Each named turn below is shown by a few rows before and after it. Which turns, in which order, take the first row of each later pair to the second? The first pair is answered.
turn Y:
[  9   4   2   7   3  -9  -2 -30  -7   5  -9  22   3 -16  -9   8   3   7
 -11  12] => [ 12   2   9  -3   2 -23 -13 -19  -8   8 -16   7  10 -13  -9  -1  -2  10
 -22   8]
[ 14 -12   1  -8 -12  32  -9  29   7  -4 -15  -2 -15   9  14  -6   2  -3
   1 -15] => [  5  -7  -3   6 -18  42  -4   8  13  -6  -9   2 -22   3  19   4   7   1
  15  -4]
[ -8  -5 -17  14 -11  22 -10  -6 -10   9   9 -16  18  34   6 -12 -16  -2
  24  -6] => [ -9  -9 -18   7 -14  18  -7   0 -16  11   9 -15  21  34   4  -9 -21  -6
  16 -13]
turn H:
[ 13  10  10 -20   0  -4  -3 -29 -10   3 -54  12   4  -7  -8  -5 -14   0
  -6  11] => [-11   6 -17 -14  22  -4  36  -4 -13  -3   1  25  -8 -11  13   3  12 -24
  21 -21]
[  5  -2 -35   2  23  -1  18 -46 -13  26  -1  22  23  21   4  18  -3   7
  -2   8] => [  2 -20 -31 -17  29 -16   6  -8 -12  23  31  -8  34  40   1   4  -2  -7
  -9  -6]
[ -6 -10  -7   8 -21  42   4  20  21  -1   1 -21  -5  18  26  13   7  -6
  23  11] => [  4  -8   1   1 -25  43 -13  17  21   0 -11 -30  -4  20  21   5   1  -4
  13  10]
[-14  -3 -34  23   1  -3 -21 -15  18 -18 -17  14 -14   8  -5  30  18 -14
  -3  11] => [-22 -15 -35  13   5 -11 -26  12  20 -22   6  -6  -7  18   0  18  18 -25
 -12   2]
turn Z:
[ -4  -1   0 -12   3   1   4  -4  -5  -2  -6  -9   1   4  -8  -7 -12   0
  -5   4] => [  2   3  -2  -6   3  -1   8  -9  -3   1 -18  -1   2  -7  -4  -5  -7   0
  -7   3]
[  2 -13   4 -14  -7   9  -4  42  -7   1 -14 -21   4   5  13 -10   5 -12
 -17  -7] => [ -8   3 -10  12   3  -2  27   3  -9  -6  -8  30  -4 -26  11  10  24  -1
  -3 -11]
[ 16 -12  28  -9 -14   3 -20  33  28   6 -11  -7   8  11  33   0   4 -14
 -11  17] => [  7   8  11  16   1 -16  12 -13  20   4   2  38   0 -25  30  18  23  -3
   3  12]
turn A:
[  5   7 -10 -15   4  11 -16 -25 -23   5   3  -3   0  15 -29 -17 -37   9
   2   8] => [  1   4  -5 -15   2  22 -18 -24 -17   7   3 -11  -5  22 -23 -10 -34   9
   4  12]
[-18 -13  16  22   7   5  11  -3  19   6  46  12 -13 -13  19  32  -3 -11
   4   4] => [-12 -15  18  22  12 -15  11  -5  16   9  43  19 -10 -21  10  31   3 -12
  -8   1]
[ -2   2  -1 -19  18 -28   9  49 -21  -3  12   1  19 -16 -20 -11  26 -25
  -6 -12] => [ -5   2 -13 -22  19 -13  13  53 -20   1  13  -6  19  -1 -18 -10  20 -34
   1  -7]

Each pair is 2 to 3 turns apart.
[ 51  23 -25 -22  23  33   0 -26 -58  27 -37  37   8  29 -26   4 -26 -35
  17  -4] => [ 48  18 -16 -31  28  37  -6 -21 -53  25 -23  20   8  44 -34   0 -43 -39
  20  -3]  Z, Z
[ -3  -6  10 -15  19   7  -9  20  -3   5 -16  -8  -5  -7  -6   3 -24  -5
 -23  -4] => [ -6   6   6  -6  23   3   0 -10  -7   1  -1   1  -9 -14 -17  10 -30   8
 -11   5]  Z, Z, H
[  7 -20  14  -6  10  -5 -13  29   4  -6   6 -32  17  -6  -1 -17 -23   1
 -31   1] => [ -9  -7  -3   7  26 -20  16  15   2 -11  38  -6  14 -26   2  -1  -6  -1
 -17 -18]  Z, H, Z
[  4   4  -6 -10   2   9  11  36  -2   2  10  -1   1   7  14  -1   9 -23
  -1 -16] => [  2  11   6 -11   3  -8  -5  -7   2   5  24 -15  -1  12 -12 -12 -33   8
   0   8]  H, Z, Z
[  8 -27 -10   8 -14 -22   0  67  46  -3 -17 -10  12 -13  16  -7  45 -21
 -34  13] => [ 11  -8  15  25 -22 -17 -19 -38  53   1 -33  -8   5 -11 -21 -13 -11  26
 -23  58]  Z, Z, H
[-31 -22   4  19  -8  -2  -3  33  39   4  84 -30 -11  -3  31  13  16   0
  21 -10] => [-20  12 -23  40  -4  28  45 -19  13  12   4  43 -16 -34  42  36  42   6
  27   9]  Y, H, H
[-23 -23  45  -9 -50  24 -24  -6  39  -7 -16 -29 -37  29   7  13   4  22
  13  31] => [-28 -35  33 -15 -36  12 -14  30  41 -10  28 -41 -34  37  12   8  17   0
  21   5]  H, H
[ -9  19 -26  42  12 -39  38  29 -19   5  -1  31 -10 -12  32  -6  38 -28
  27 -38] => [ 21  35   2  50 -14 -29   2 -24 -19  13 -81  33  -3 -17  13  -9  14   3
   6   4]  H, H
[ 15  30 -13 -15  18  -1  12 -28 -33   1  -3  15   4   8 -18 -26 -37  -3
  -1   0] => [ 24  18 -15 -29   8   9   0  17 -32   1 -17   3  13  25  -7 -26 -20 -26
 -11  -9]  H, Z
[  2 -23   7   4 -27   0 -25  34  28  -6  26 -28 -12   4  22 -10  16   1
   3  12] => [  7   0  11  23 -19 -26 -14 -38  16  -9  12  14 -10 -26   6   0   4  28
   6  23]  H, Z, A
[ 13   0  -2  -1   8 -31 -10   8   2 -22 -26   3  37 -17 -54  -8  -1  20
 -32  -8] => [  0  16 -19  21  14 -16  23 -25  -2 -22 -18  36  21 -28 -42  14   9  20
  -1   0]  Z, Z, H
[ -6   7   0  11  12 -14   7 -39   9  -3  -2  19   2 -34 -16  15  14   9
   6   5] => [  0  -6  12 -11  -1  18 -21 -18  12   1 -11 -29   2  14 -19  -4 -20  11
   4  19]  Z, H, Z
[-16   1   9   9 -40  43   3 -48  25 -26 -29  17 -31  -3  38  30   3  20
  33  35] => [-10 -15  19 -14 -45  55 -19 -21  27 -22 -27 -22 -25  26  35  18 -16  16
  25  40]  Z, Z
